128 stands for zero in the data rows.
Some points, each followed by its number:
np.array([120, 140, 174, 166, 112, 185, 132, 128, 200, 155, 140, 185, 180, 146, 161, 89, 94, 156, 107, 134, 131, 102, 118, 112, 150, 143, 172, 112, 136, 110, 170, 110, 114, 154, 139, 118, 115, 178, 196, 181, 155, 132, 154, 108, 108, 136, 132, 82]) 0
np.array([157, 179, 255, 173, 140, 154, 206, 130, 143, 245, 175, 135, 146, 153, 144, 174, 148, 173, 220, 152, 133, 175, 200, 238, 172, 253, 222, 255, 143, 124, 158, 166, 155, 69, 231, 187, 186, 127, 181, 144, 137, 162, 206, 171, 139, 156, 255, 191]) 1
np.array([106, 98, 85, 109, 154, 102, 64, 105, 95, 95, 112, 135, 113, 115, 142, 92, 101, 130, 115, 127, 88, 98, 112, 151, 128, 67, 95, 143, 97, 132, 118, 121, 84, 127, 96, 95, 109, 81, 96, 88, 112, 95, 130, 81, 104, 107, 59, 123]) 2
np.array([149, 157, 195, 185, 73, 119, 211, 148, 181, 187, 171, 126, 130, 162, 118, 135, 118, 92, 171, 117, 131, 169, 109, 110, 162, 177, 131, 132, 149, 138, 171, 226, 105, 173, 141, 162, 150, 114, 169, 160, 124, 143, 161, 202, 134, 142, 174, 153]) 3
np.array([130, 153, 151, 175, 153, 180, 97, 142, 146, 122, 82, 161, 110, 130, 166, 133, 100, 84, 139, 116, 126, 89, 124, 158, 129, 125, 166, 87, 105, 138, 173, 126, 173, 154, 109, 139, 142, 192, 146, 101, 148, 132, 132, 160, 141, 89, 78, 86]) 4
np.array([126, 105, 111, 142, 144, 87, 117, 130, 129, 124, 102, 112, 126, 99, 97, 103, 98, 106, 159, 119, 97, 150, 111, 106, 101, 98, 66, 105, 116, 128, 82, 120, 66, 106, 126, 106, 144, 97, 137, 129, 104, 97, 98, 136, 113, 139, 96, 120]) 5
np.array([169, 110, 205, 171, 121, 133, 254, 129, 95, 183, 148, 113, 152, 200, 126, 161, 89, 157, 210, 100, 112, 184, 154, 137, 181, 166, 132, 219, 148, 152, 118, 190, 141, 182, 149, 150, 151, 112, 144, 131, 129, 116, 138, 202, 135, 80, 225, 209]) 6
np.array([114, 78, 103, 89, 148, 133, 110, 112, 85, 124, 152, 106, 183, 144, 118, 121, 139, 152, 92, 108, 118, 109, 150, 180, 118, 135, 111, 138, 122, 116, 91, 126, 73, 74, 104, 64, 130, 90, 120, 95, 117, 88, 133, 90, 113, 178, 182, 126]) 7
np.array([104, 116, 124, 90, 114, 107, 99, 128, 100, 148, 81, 117, 138, 101, 126, 141, 101, 105, 146, 122, 181, 150, 129, 97, 111, 66, 72, 85, 96, 135, 137, 109, 105, 63, 112, 123, 118, 139, 173, 138, 128, 108, 119, 118, 126, 104, 106, 122]) 8
np.array([126, 247, 255, 88, 136, 151, 255, 183, 158, 246, 190, 176, 132, 186, 112, 228, 166, 195, 255, 133, 229, 255, 188, 202, 223, 155, 195, 252, 255, 217, 138, 163, 255, 144, 255, 255, 159, 255, 238, 216, 218, 140, 205, 178, 173, 121, 182, 230]) 9
np.array([125, 127, 97, 115, 97, 107, 128, 139, 104, 115, 140, 91, 107, 116, 112, 117, 101, 91, 124, 123, 119, 125, 117, 112, 137, 102, 98, 78, 127, 121, 157, 145, 111, 153, 101, 138, 106, 109, 114, 126, 89, 106, 144, 102, 110, 139, 110, 129]) 10
np.array([118, 156, 128, 125, 104, 82, 86, 91, 97, 116, 113, 131, 98, 122, 159, 134, 93, 85, 96, 99, 123, 122, 139, 171, 105, 107, 88, 95, 91, 124, 126, 119, 107, 157, 139, 118, 137, 121, 127, 108, 122, 80, 99, 126, 99, 166, 96, 126]) 11
np.array([179, 89, 100, 150, 164, 143, 177, 125, 114, 94, 121, 113, 117, 164, 149, 135, 130, 144, 212, 132, 74, 159, 137, 86, 119, 86, 125, 210, 101, 108, 85, 140, 117, 167, 122, 62, 195, 142, 78, 118, 80, 137, 111, 149, 135, 108, 142, 163]) 12
np.array([126, 76, 82, 113, 152, 86, 86, 116, 125, 104, 139, 106, 138, 144, 125, 145, 108, 92, 122, 133, 124, 119, 104, 87, 115, 78, 106, 86, 88, 137, 101, 112, 97, 93, 82, 98, 118, 87, 117, 178, 145, 113, 92, 171, 125, 87, 93, 112]) 13
np.array([138, 163, 77, 155, 97, 139, 96, 93, 106, 119, 95, 156, 117, 122, 161, 146, 85, 84, 156, 106, 124, 117, 124, 172, 113, 149, 112, 131, 100, 155, 136, 106, 155, 157, 91, 157, 164, 136, 97, 110, 142, 130, 112, 133, 124, 135, 103, 127]) 14
np.array([111, 107, 83, 129, 102, 124, 96, 91, 119, 86, 111, 144, 115, 145, 124, 89, 106, 128, 87, 112, 89, 116, 105, 116, 118, 70, 109, 95, 92, 99, 117, 87, 81, 126, 119, 96, 104, 86, 119, 110, 105, 125, 120, 115, 132, 82, 120, 125]) 15
np.array([142, 98, 123, 81, 185, 140, 61, 132, 126, 126, 134, 118, 153, 143, 109, 121, 180, 129, 168, 128, 128, 149, 130, 107, 94, 138, 119, 129, 110, 141, 96, 93, 127, 106, 130, 99, 158, 114, 136, 102, 128, 117, 148, 123, 160, 203, 143, 102]) 16
np.array([120, 166, 255, 118, 173, 130, 161, 139, 137, 230, 170, 161, 100, 165, 133, 99, 135, 158, 138, 204, 146, 131, 170, 123, 168, 235, 129, 206, 79, 93, 132, 203, 96, 146, 181, 132, 200, 110, 118, 177, 139, 149, 183, 86, 146, 119, 220, 172]) 17
np.array([129, 79, 88, 135, 100, 145, 92, 141, 134, 103, 165, 134, 129, 129, 170, 103, 122, 181, 121, 162, 163, 110, 136, 126, 150, 187, 101, 148, 111, 97, 107, 111, 70, 78, 91, 99, 144, 104, 118, 128, 160, 173, 113, 83, 172, 110, 240, 108]) 18
np.array([124, 151, 171, 139, 86, 133, 123, 128, 152, 184, 150, 131, 150, 125, 123, 134, 103, 101, 143, 107, 120, 157, 108, 109, 155, 142, 123, 97, 120, 151, 143, 176, 99, 150, 131, 166, 119, 58, 187, 145, 133, 119, 150, 149, 133, 148, 120, 146]) 19
np.array([107, 115, 120, 162, 162, 153, 54, 118, 161, 113, 108, 163, 90, 119, 158, 113, 73, 123, 109, 118, 110, 81, 116, 147, 130, 81, 155, 113, 111, 123, 160, 138, 125, 151, 96, 86, 105, 123, 126, 125, 144, 122, 138, 130, 110, 84, 90, 103]) 20
np.array([115, 134, 147, 125, 132, 95, 89, 101, 94, 115, 104, 107, 134, 127, 93, 113, 139, 113, 92, 123, 89, 91, 131, 172, 138, 131, 141, 137, 157, 97, 120, 99, 147, 93, 144, 135, 130, 104, 86, 106, 93, 105, 116, 113, 121, 162, 128, 125]) 21
np.array([149, 148, 96, 143, 103, 154, 186, 125, 85, 114, 119, 120, 91, 120, 100, 128, 117, 87, 150, 123, 121, 145, 102, 125, 75, 119, 137, 77, 112, 104, 125, 148, 138, 131, 100, 146, 126, 164, 102, 125, 89, 119, 120, 119, 106, 112, 118, 120]) 22
np.array([91, 128, 69, 109, 151, 130, 101, 120, 163, 95, 136, 100, 178, 132, 159, 130, 121, 132, 130, 111, 104, 143, 130, 128, 102, 87, 101, 88, 186, 120, 102, 131, 87, 73, 110, 67, 108, 71, 120, 121, 118, 143, 126, 155, 111, 173, 114, 100]) 23
np.array([172, 74, 69, 76, 140, 115, 129, 146, 128, 97, 98, 95, 142, 115, 79, 148, 92, 90, 148, 119, 127, 125, 158, 95, 158, 78, 117, 111, 99, 166, 102, 142, 128, 126, 143, 116, 130, 122, 131, 137, 159, 155, 140, 109, 112, 112, 139, 122]) 24
np.array([126, 125, 109, 122, 138, 115, 103, 138, 121, 105, 132, 120, 97, 122, 93, 112, 118, 85, 105, 127, 94, 83, 113, 108, 101, 111, 134, 88, 106, 107, 136, 120, 131, 125, 108, 128, 97, 124, 89, 148, 111, 109, 114, 114, 111, 85, 99, 89]) 25
np.array([88, 123, 103, 109, 105, 136, 72, 127, 86, 114, 101, 105, 120, 134, 110, 125, 118, 122, 76, 141, 113, 134, 148, 179, 114, 83, 86, 140, 76, 138, 112, 92, 53, 91, 113, 80, 123, 42, 92, 77, 115, 89, 125, 123, 117, 175, 105, 117]) 26
np.array([108, 116, 123, 175, 82, 183, 131, 159, 203, 124, 115, 121, 161, 137, 187, 128, 157, 106, 113, 103, 128, 157, 124, 114, 126, 61, 134, 122, 172, 136, 196, 178, 94, 97, 89, 78, 128, 107, 177, 126, 145, 197, 139, 221, 142, 186, 81, 125]) 27
np.array([165, 194, 255, 255, 108, 165, 255, 164, 255, 255, 241, 167, 125, 205, 152, 152, 113, 120, 183, 131, 179, 215, 123, 130, 223, 252, 203, 172, 160, 177, 242, 255, 79, 218, 152, 191, 129, 107, 247, 205, 169, 192, 214, 255, 163, 155, 239, 210]) 28
np.array([142, 124, 122, 122, 89, 105, 135, 144, 156, 128, 154, 105, 127, 101, 99, 122, 99, 91, 163, 117, 101, 142, 128, 112, 146, 134, 131, 116, 124, 167, 99, 176, 76, 146, 143, 156, 155, 77, 152, 158, 113, 79, 165, 110, 127, 185, 151, 132]) 29
np.array([127, 107, 138, 123, 149, 112, 79, 110, 104, 153, 116, 125, 157, 111, 106, 128, 78, 116, 142, 102, 131, 130, 113, 114, 141, 96, 83, 128, 104, 156, 80, 112, 91, 129, 132, 136, 123, 118, 172, 123, 130, 119, 126, 118, 108, 143, 104, 137]) 30
np.array([115, 175, 152, 108, 150, 113, 138, 159, 121, 160, 118, 110, 107, 110, 88, 126, 130, 93, 94, 136, 117, 102, 133, 126, 113, 140, 156, 121, 159, 86, 139, 143, 147, 146, 133, 146, 100, 186, 127, 111, 91, 154, 119, 112, 123, 101, 84, 106]) 31
np.array([142, 183, 154, 164, 147, 201, 166, 180, 185, 183, 114, 154, 173, 150, 186, 97, 120, 128, 96, 153, 155, 88, 148, 118, 120, 112, 156, 135, 108, 90, 167, 172, 135, 202, 157, 128, 158, 221, 209, 146, 138, 178, 158, 104, 124, 158, 137, 121]) 32
np.array([151, 126, 96, 168, 227, 207, 157, 116, 219, 92, 174, 206, 184, 149, 205, 159, 162, 199, 196, 127, 142, 154, 134, 110, 179, 99, 213, 225, 255, 144, 161, 171, 218, 225, 144, 109, 152, 192, 96, 196, 159, 187, 142, 90, 107, 143, 69, 152]) 33
np.array([107, 178, 118, 132, 159, 97, 120, 92, 137, 127, 120, 100, 139, 122, 96, 141, 114, 114, 98, 114, 132, 130, 126, 174, 103, 100, 120, 95, 154, 93, 89, 122, 111, 105, 104, 99, 130, 110, 100, 142, 92, 120, 138, 105, 143, 159, 107, 91]) 34
np.array([166, 96, 98, 110, 108, 176, 121, 138, 123, 121, 78, 113, 151, 124, 121, 158, 132, 125, 113, 126, 162, 144, 125, 95, 140, 94, 142, 112, 75, 159, 119, 142, 139, 87, 114, 112, 97, 113, 173, 93, 171, 136, 148, 152, 116, 160, 78, 144]) 35
np.array([143, 141, 102, 144, 85, 121, 130, 125, 91, 116, 122, 112, 98, 142, 102, 109, 147, 105, 95, 113, 95, 97, 99, 133, 110, 127, 122, 91, 122, 95, 164, 119, 151, 149, 128, 163, 103, 128, 88, 114, 82, 98, 124, 118, 114, 108, 135, 120]) 36
np.array([109, 111, 105, 154, 98, 168, 86, 132, 169, 82, 97, 82, 158, 107, 146, 119, 165, 93, 81, 124, 124, 104, 144, 148, 146, 102, 139, 154, 186, 107, 159, 98, 135, 108, 125, 117, 155, 72, 114, 137, 115, 129, 117, 156, 102, 183, 132, 132]) 37
np.array([114, 117, 159, 101, 97, 163, 158, 187, 104, 124, 97, 112, 143, 116, 176, 135, 160, 190, 108, 153, 167, 131, 138, 108, 132, 134, 128, 104, 117, 160, 103, 80, 155, 112, 135, 182, 152, 215, 207, 100, 173, 119, 135, 156, 187, 140, 155, 127]) 38
np.array([128, 161, 109, 93, 117, 93, 118, 124, 131, 113, 181, 109, 97, 124, 111, 113, 134, 85, 97, 142, 93, 83, 121, 119, 139, 141, 106, 100, 118, 124, 152, 155, 144, 183, 117, 151, 99, 125, 126, 133, 113, 117, 152, 110, 136, 89, 156, 130]) 39
Which three points above are nearest to each new point, looking only along the 8 directions in which the numbered points spread most? Their numbers follow each, nearest first.
np.array([130, 188, 171, 120, 160, 132, 129, 149, 81, 162, 100, 116, 82, 88, 113, 119, 109, 95, 95, 154, 125, 116, 130, 140, 128, 146, 150, 136, 180, 97, 142, 126, 160, 100, 150, 139, 107, 175, 118, 83, 104, 119, 94, 105, 128, 122, 62, 111]) 31 14 36
np.array([110, 108, 129, 120, 94, 156, 84, 104, 119, 126, 94, 103, 139, 107, 121, 123, 118, 134, 130, 131, 109, 110, 155, 178, 83, 140, 127, 159, 102, 108, 121, 97, 95, 91, 126, 88, 130, 77, 89, 105, 126, 127, 112, 117, 123, 149, 167, 134]) 7 26 21
np.array([127, 127, 136, 131, 122, 94, 74, 153, 171, 93, 97, 148, 110, 113, 118, 122, 149, 98, 113, 100, 75, 76, 108, 140, 102, 110, 191, 105, 123, 104, 168, 87, 172, 139, 127, 158, 88, 144, 108, 166, 110, 122, 133, 135, 131, 75, 132, 95]) 31 25 36
np.array([118, 134, 173, 125, 119, 149, 112, 168, 117, 108, 145, 121, 156, 113, 206, 156, 178, 224, 123, 160, 153, 172, 124, 95, 172, 188, 131, 143, 112, 157, 147, 115, 186, 128, 198, 192, 99, 173, 190, 93, 193, 171, 140, 195, 164, 127, 165, 128]) 38 32 0
np.array([149, 108, 99, 152, 134, 81, 112, 101, 117, 110, 121, 90, 103, 113, 93, 110, 104, 95, 149, 131, 100, 114, 99, 97, 104, 115, 102, 128, 82, 139, 79, 123, 80, 125, 102, 118, 107, 76, 127, 99, 100, 96, 110, 134, 116, 120, 129, 139]) 5 10 15
np.array([128, 121, 143, 87, 86, 103, 169, 126, 112, 156, 144, 109, 120, 150, 108, 124, 75, 104, 150, 102, 117, 138, 122, 104, 155, 90, 96, 132, 126, 165, 137, 165, 118, 161, 136, 155, 115, 97, 144, 145, 140, 101, 167, 84, 123, 113, 160, 152]) 29 30 19
np.array([122, 95, 171, 85, 152, 154, 80, 96, 98, 140, 123, 117, 146, 162, 113, 95, 121, 138, 77, 138, 126, 113, 139, 198, 152, 136, 76, 139, 147, 109, 114, 130, 80, 82, 136, 98, 151, 76, 108, 106, 94, 131, 117, 102, 131, 205, 106, 166]) 7 16 21
np.array([154, 160, 139, 182, 85, 123, 130, 111, 127, 172, 149, 114, 109, 130, 126, 110, 125, 114, 129, 130, 114, 125, 105, 140, 130, 175, 116, 96, 134, 121, 139, 146, 147, 176, 94, 172, 146, 100, 132, 119, 83, 90, 144, 120, 103, 157, 145, 151]) 39 36 10
np.array([128, 145, 142, 138, 107, 139, 182, 168, 117, 154, 168, 152, 151, 124, 149, 122, 160, 205, 79, 165, 185, 124, 142, 129, 153, 178, 112, 125, 157, 163, 89, 112, 138, 126, 167, 185, 121, 207, 186, 120, 193, 88, 112, 107, 165, 155, 201, 116]) 38 32 0
np.array([139, 138, 192, 109, 140, 141, 203, 162, 96, 184, 203, 151, 95, 142, 147, 155, 180, 172, 226, 131, 183, 225, 141, 126, 142, 129, 156, 218, 169, 145, 96, 135, 164, 139, 230, 166, 179, 175, 181, 118, 140, 117, 158, 126, 142, 140, 65, 177]) 6 38 3
np.array([134, 132, 102, 164, 123, 129, 106, 94, 106, 111, 143, 108, 156, 118, 149, 126, 178, 115, 72, 109, 112, 86, 138, 147, 123, 97, 132, 146, 164, 102, 121, 97, 131, 80, 129, 118, 140, 84, 120, 100, 103, 127, 116, 155, 108, 127, 115, 108]) 37 21 34
np.array([121, 87, 94, 101, 138, 117, 106, 117, 98, 80, 81, 121, 98, 121, 123, 106, 110, 154, 138, 129, 76, 127, 121, 85, 134, 57, 87, 137, 104, 134, 76, 135, 92, 140, 144, 104, 105, 79, 115, 115, 130, 128, 85, 127, 118, 80, 73, 138]) 13 24 5
np.array([114, 173, 227, 153, 135, 104, 93, 117, 148, 169, 101, 142, 90, 124, 119, 133, 133, 108, 117, 139, 107, 132, 144, 187, 155, 158, 179, 151, 106, 113, 179, 138, 157, 112, 201, 172, 122, 139, 170, 120, 134, 109, 149, 158, 134, 115, 128, 140]) 31 39 19
np.array([130, 136, 160, 125, 116, 97, 80, 139, 142, 109, 115, 120, 107, 109, 99, 111, 149, 111, 95, 129, 78, 93, 127, 137, 119, 139, 147, 128, 126, 105, 180, 92, 162, 141, 150, 162, 107, 139, 108, 150, 101, 113, 130, 121, 130, 99, 114, 123]) 31 36 39
np.array([95, 95, 134, 122, 97, 122, 82, 101, 149, 114, 97, 127, 116, 127, 104, 97, 121, 109, 120, 112, 119, 89, 144, 170, 90, 118, 130, 130, 92, 102, 161, 117, 117, 115, 149, 108, 133, 64, 92, 137, 123, 113, 118, 138, 138, 117, 144, 142]) 11 34 21
np.array([207, 171, 158, 167, 213, 217, 239, 122, 220, 125, 189, 220, 235, 132, 230, 202, 224, 219, 229, 169, 181, 161, 179, 171, 185, 169, 255, 213, 255, 174, 151, 128, 255, 241, 187, 135, 166, 214, 104, 209, 190, 227, 83, 117, 113, 134, 102, 142]) 33 32 9
np.array([150, 118, 153, 144, 137, 143, 114, 123, 137, 153, 156, 138, 128, 115, 140, 129, 160, 156, 103, 142, 170, 114, 142, 95, 118, 219, 151, 149, 118, 149, 102, 101, 169, 126, 100, 123, 87, 115, 103, 143, 178, 151, 109, 109, 104, 131, 141, 119]) 16 0 31
np.array([120, 119, 172, 107, 94, 173, 136, 178, 107, 158, 128, 161, 119, 126, 155, 116, 173, 148, 156, 183, 172, 103, 162, 117, 119, 208, 118, 201, 106, 118, 112, 138, 143, 128, 149, 107, 188, 144, 114, 150, 154, 114, 144, 113, 159, 151, 186, 168]) 18 16 38
np.array([136, 114, 104, 110, 95, 104, 106, 113, 99, 136, 92, 133, 129, 99, 90, 112, 129, 75, 161, 129, 63, 117, 122, 126, 97, 87, 102, 66, 131, 149, 120, 96, 151, 128, 96, 165, 137, 130, 107, 117, 112, 98, 102, 87, 115, 123, 118, 85]) 11 25 10
np.array([107, 97, 127, 98, 96, 120, 134, 131, 90, 121, 88, 99, 125, 144, 137, 154, 131, 140, 135, 117, 149, 158, 109, 104, 134, 92, 111, 108, 95, 141, 136, 123, 122, 79, 122, 110, 102, 100, 155, 125, 155, 126, 112, 174, 152, 100, 94, 134]) 35 8 30
np.array([119, 101, 95, 86, 96, 93, 103, 137, 105, 100, 102, 111, 105, 117, 89, 107, 91, 106, 107, 112, 99, 114, 129, 115, 104, 102, 76, 91, 95, 117, 120, 135, 76, 114, 98, 85, 112, 100, 91, 94, 116, 131, 114, 84, 102, 137, 76, 104]) 15 2 5
np.array([122, 120, 107, 144, 98, 98, 174, 147, 143, 133, 133, 144, 126, 118, 140, 153, 151, 195, 110, 171, 204, 121, 149, 102, 122, 187, 141, 116, 167, 142, 123, 117, 168, 130, 119, 146, 178, 158, 134, 181, 176, 155, 107, 111, 180, 98, 127, 121]) 38 0 32
np.array([91, 63, 91, 88, 78, 134, 86, 111, 120, 103, 118, 120, 111, 127, 121, 112, 107, 120, 86, 115, 149, 112, 114, 105, 100, 139, 88, 131, 80, 102, 127, 105, 63, 83, 96, 81, 121, 58, 89, 133, 136, 144, 98, 101, 143, 105, 140, 128]) 15 26 5
np.array([106, 84, 108, 126, 133, 127, 79, 128, 123, 104, 130, 146, 104, 124, 102, 99, 112, 98, 124, 119, 128, 117, 116, 122, 122, 121, 130, 98, 91, 108, 133, 109, 120, 93, 76, 93, 113, 136, 89, 108, 113, 111, 106, 106, 105, 111, 133, 92]) 15 25 2
np.array([139, 76, 78, 133, 125, 161, 159, 134, 114, 80, 127, 147, 128, 126, 111, 127, 115, 132, 174, 133, 126, 158, 121, 98, 97, 72, 106, 113, 114, 100, 128, 85, 101, 119, 117, 90, 113, 138, 79, 116, 114, 121, 97, 108, 113, 91, 81, 120]) 24 13 15
np.array([133, 119, 173, 88, 171, 113, 158, 180, 122, 144, 161, 128, 117, 116, 169, 136, 224, 209, 179, 156, 134, 134, 100, 102, 195, 131, 192, 241, 187, 165, 167, 108, 224, 164, 155, 207, 129, 178, 176, 90, 157, 91, 161, 128, 147, 162, 107, 177]) 38 32 31
np.array([150, 107, 150, 150, 116, 187, 222, 122, 191, 150, 155, 191, 197, 175, 200, 142, 100, 172, 184, 118, 121, 172, 136, 115, 179, 105, 139, 215, 255, 159, 143, 111, 196, 196, 155, 164, 136, 166, 111, 202, 155, 146, 146, 80, 145, 136, 190, 186]) 33 32 6
np.array([127, 142, 125, 147, 157, 148, 127, 119, 160, 134, 179, 126, 153, 112, 202, 159, 171, 214, 129, 170, 158, 127, 136, 94, 169, 232, 174, 156, 153, 147, 90, 115, 220, 179, 130, 170, 144, 143, 109, 186, 193, 158, 157, 162, 139, 77, 163, 102]) 32 0 31
np.array([121, 204, 131, 109, 144, 104, 227, 95, 205, 159, 173, 179, 140, 132, 118, 195, 121, 150, 133, 107, 255, 182, 123, 114, 116, 148, 165, 132, 240, 153, 134, 165, 204, 123, 120, 145, 140, 232, 153, 238, 187, 191, 89, 96, 180, 115, 120, 164]) 32 0 31
np.array([117, 100, 154, 151, 89, 144, 110, 143, 131, 151, 74, 102, 124, 113, 133, 139, 122, 125, 118, 113, 173, 147, 128, 89, 105, 65, 127, 84, 69, 135, 135, 104, 74, 63, 91, 117, 153, 144, 186, 83, 128, 106, 128, 175, 161, 132, 84, 158]) 35 8 30
np.array([199, 208, 233, 148, 176, 97, 255, 145, 104, 215, 96, 105, 146, 157, 75, 244, 175, 134, 239, 113, 243, 217, 146, 191, 171, 128, 235, 204, 204, 204, 118, 115, 238, 123, 236, 215, 127, 209, 255, 148, 172, 150, 174, 204, 147, 88, 187, 188]) 9 1 6
np.array([155, 177, 108, 145, 108, 128, 148, 118, 114, 135, 175, 80, 88, 123, 109, 112, 121, 114, 89, 132, 100, 106, 103, 132, 135, 141, 125, 73, 123, 115, 157, 172, 142, 209, 103, 173, 121, 129, 125, 100, 86, 101, 152, 105, 114, 148, 152, 153]) 39 36 22
np.array([115, 144, 97, 112, 105, 104, 119, 133, 95, 107, 114, 118, 98, 98, 110, 117, 76, 104, 107, 128, 93, 112, 125, 126, 89, 86, 98, 71, 88, 114, 121, 135, 97, 137, 121, 107, 122, 121, 113, 113, 111, 121, 109, 81, 105, 128, 74, 95]) 25 10 11
np.array([173, 129, 105, 153, 131, 103, 138, 137, 101, 97, 160, 88, 95, 120, 125, 110, 97, 103, 136, 153, 126, 98, 127, 97, 146, 160, 82, 108, 123, 131, 131, 138, 116, 169, 116, 154, 106, 125, 109, 112, 83, 128, 137, 122, 111, 112, 178, 139]) 39 22 10
np.array([109, 155, 125, 214, 218, 163, 214, 157, 238, 155, 235, 231, 155, 144, 255, 115, 225, 226, 136, 186, 195, 90, 102, 113, 255, 176, 241, 238, 255, 192, 226, 192, 238, 255, 167, 167, 131, 206, 124, 156, 221, 182, 144, 191, 142, 116, 139, 143]) 33 32 0
np.array([126, 121, 136, 94, 111, 122, 153, 165, 82, 109, 130, 105, 118, 113, 155, 150, 176, 195, 130, 147, 168, 154, 116, 107, 152, 154, 162, 123, 146, 151, 97, 104, 193, 122, 141, 163, 119, 159, 175, 113, 173, 138, 130, 165, 164, 113, 114, 139]) 38 35 16
np.array([110, 156, 195, 117, 106, 149, 191, 91, 199, 131, 120, 206, 143, 166, 160, 145, 122, 208, 174, 144, 129, 178, 135, 109, 196, 118, 130, 178, 239, 163, 104, 103, 191, 166, 190, 196, 138, 154, 134, 213, 180, 121, 121, 137, 168, 159, 131, 200]) 32 0 33
np.array([126, 125, 158, 142, 127, 115, 78, 158, 173, 98, 105, 141, 105, 120, 115, 107, 156, 106, 102, 116, 77, 95, 117, 141, 114, 130, 178, 107, 117, 105, 187, 110, 181, 146, 148, 162, 101, 154, 117, 173, 112, 128, 146, 136, 139, 96, 132, 109]) 31 4 14
np.array([107, 86, 103, 97, 195, 120, 86, 137, 120, 93, 130, 134, 136, 125, 114, 149, 101, 149, 176, 112, 105, 160, 128, 101, 115, 90, 120, 144, 71, 125, 88, 119, 99, 122, 170, 110, 123, 124, 129, 136, 144, 132, 106, 163, 114, 89, 67, 129]) 24 30 13
np.array([132, 159, 166, 90, 150, 131, 183, 175, 78, 146, 132, 118, 140, 109, 151, 167, 195, 187, 146, 150, 192, 147, 126, 100, 157, 159, 192, 165, 165, 181, 101, 103, 221, 138, 174, 193, 99, 193, 203, 106, 177, 113, 139, 147, 157, 135, 105, 139]) 38 31 35
np.array([148, 127, 137, 114, 141, 169, 55, 132, 156, 142, 110, 138, 151, 129, 125, 98, 126, 122, 103, 152, 112, 135, 135, 139, 123, 126, 90, 136, 154, 123, 88, 102, 77, 71, 116, 95, 125, 70, 110, 130, 111, 133, 142, 123, 113, 201, 139, 151]) 7 16 23
np.array([155, 163, 150, 155, 102, 126, 226, 171, 138, 146, 184, 99, 113, 184, 94, 114, 109, 115, 148, 113, 124, 146, 129, 120, 171, 156, 116, 130, 122, 129, 172, 231, 102, 195, 125, 160, 132, 155, 134, 141, 110, 145, 168, 186, 119, 108, 200, 152]) 3 19 6
np.array([110, 94, 95, 75, 80, 154, 85, 146, 104, 109, 172, 133, 103, 109, 153, 124, 162, 149, 115, 111, 200, 133, 137, 107, 122, 206, 76, 190, 87, 107, 148, 139, 83, 106, 121, 112, 170, 115, 109, 145, 135, 158, 119, 130, 165, 130, 227, 137]) 18 16 7
np.array([105, 102, 60, 123, 92, 138, 56, 150, 131, 91, 90, 77, 115, 122, 170, 109, 155, 138, 116, 130, 93, 116, 146, 119, 107, 90, 79, 138, 100, 121, 123, 94, 88, 75, 103, 78, 151, 97, 120, 97, 117, 173, 142, 180, 150, 130, 156, 118]) 26 15 7
np.array([131, 127, 110, 133, 126, 125, 68, 97, 107, 129, 139, 103, 164, 128, 115, 131, 127, 146, 101, 107, 101, 108, 135, 179, 130, 128, 90, 91, 144, 130, 113, 86, 126, 106, 103, 141, 151, 78, 134, 94, 99, 121, 98, 107, 114, 188, 62, 128]) 34 21 11
np.array([130, 181, 167, 146, 158, 126, 128, 105, 97, 129, 98, 128, 123, 128, 97, 135, 133, 106, 94, 130, 112, 100, 125, 174, 154, 132, 157, 127, 136, 113, 121, 131, 154, 104, 140, 145, 123, 151, 122, 91, 117, 81, 142, 105, 123, 137, 114, 122]) 31 21 14
np.array([121, 98, 110, 96, 183, 199, 143, 143, 132, 142, 188, 106, 214, 151, 182, 125, 161, 185, 95, 124, 124, 138, 157, 146, 101, 169, 81, 143, 152, 131, 130, 108, 127, 118, 98, 133, 124, 137, 148, 107, 141, 133, 183, 139, 113, 195, 212, 124]) 16 18 7
np.array([103, 110, 139, 89, 103, 112, 160, 137, 111, 136, 117, 129, 120, 161, 116, 165, 121, 130, 157, 119, 159, 189, 116, 112, 127, 94, 81, 108, 96, 123, 150, 112, 101, 86, 139, 100, 93, 116, 143, 143, 144, 131, 110, 166, 135, 83, 132, 131]) 30 24 35
np.array([113, 68, 88, 102, 120, 111, 124, 143, 100, 110, 144, 138, 118, 124, 95, 117, 134, 132, 190, 132, 130, 167, 127, 105, 110, 102, 99, 120, 82, 146, 90, 95, 86, 116, 165, 99, 162, 153, 120, 95, 123, 94, 81, 90, 143, 128, 128, 105]) 24 30 5
np.array([138, 103, 70, 131, 112, 130, 119, 114, 98, 90, 124, 154, 132, 116, 91, 110, 129, 110, 153, 127, 90, 143, 91, 129, 121, 86, 102, 92, 66, 113, 96, 90, 93, 101, 101, 85, 148, 114, 71, 100, 94, 111, 104, 101, 140, 132, 119, 90]) 15 2 5
np.array([125, 99, 136, 129, 91, 116, 136, 139, 136, 127, 107, 145, 155, 142, 171, 150, 149, 178, 138, 187, 154, 113, 135, 119, 144, 189, 136, 153, 160, 137, 126, 94, 185, 128, 116, 107, 168, 100, 119, 189, 179, 151, 109, 157, 173, 104, 129, 121]) 16 35 14
np.array([152, 143, 169, 196, 119, 139, 126, 96, 114, 180, 141, 148, 88, 136, 96, 109, 108, 89, 167, 106, 116, 147, 100, 97, 107, 158, 83, 141, 92, 136, 113, 116, 79, 112, 107, 140, 114, 73, 156, 109, 94, 83, 101, 157, 133, 115, 103, 170]) 29 10 19
np.array([88, 84, 102, 111, 133, 129, 92, 121, 121, 109, 110, 121, 154, 114, 119, 117, 121, 163, 126, 144, 100, 120, 134, 138, 123, 77, 91, 123, 95, 180, 112, 103, 105, 107, 156, 152, 110, 119, 135, 132, 164, 87, 99, 97, 116, 140, 90, 102]) 30 16 8
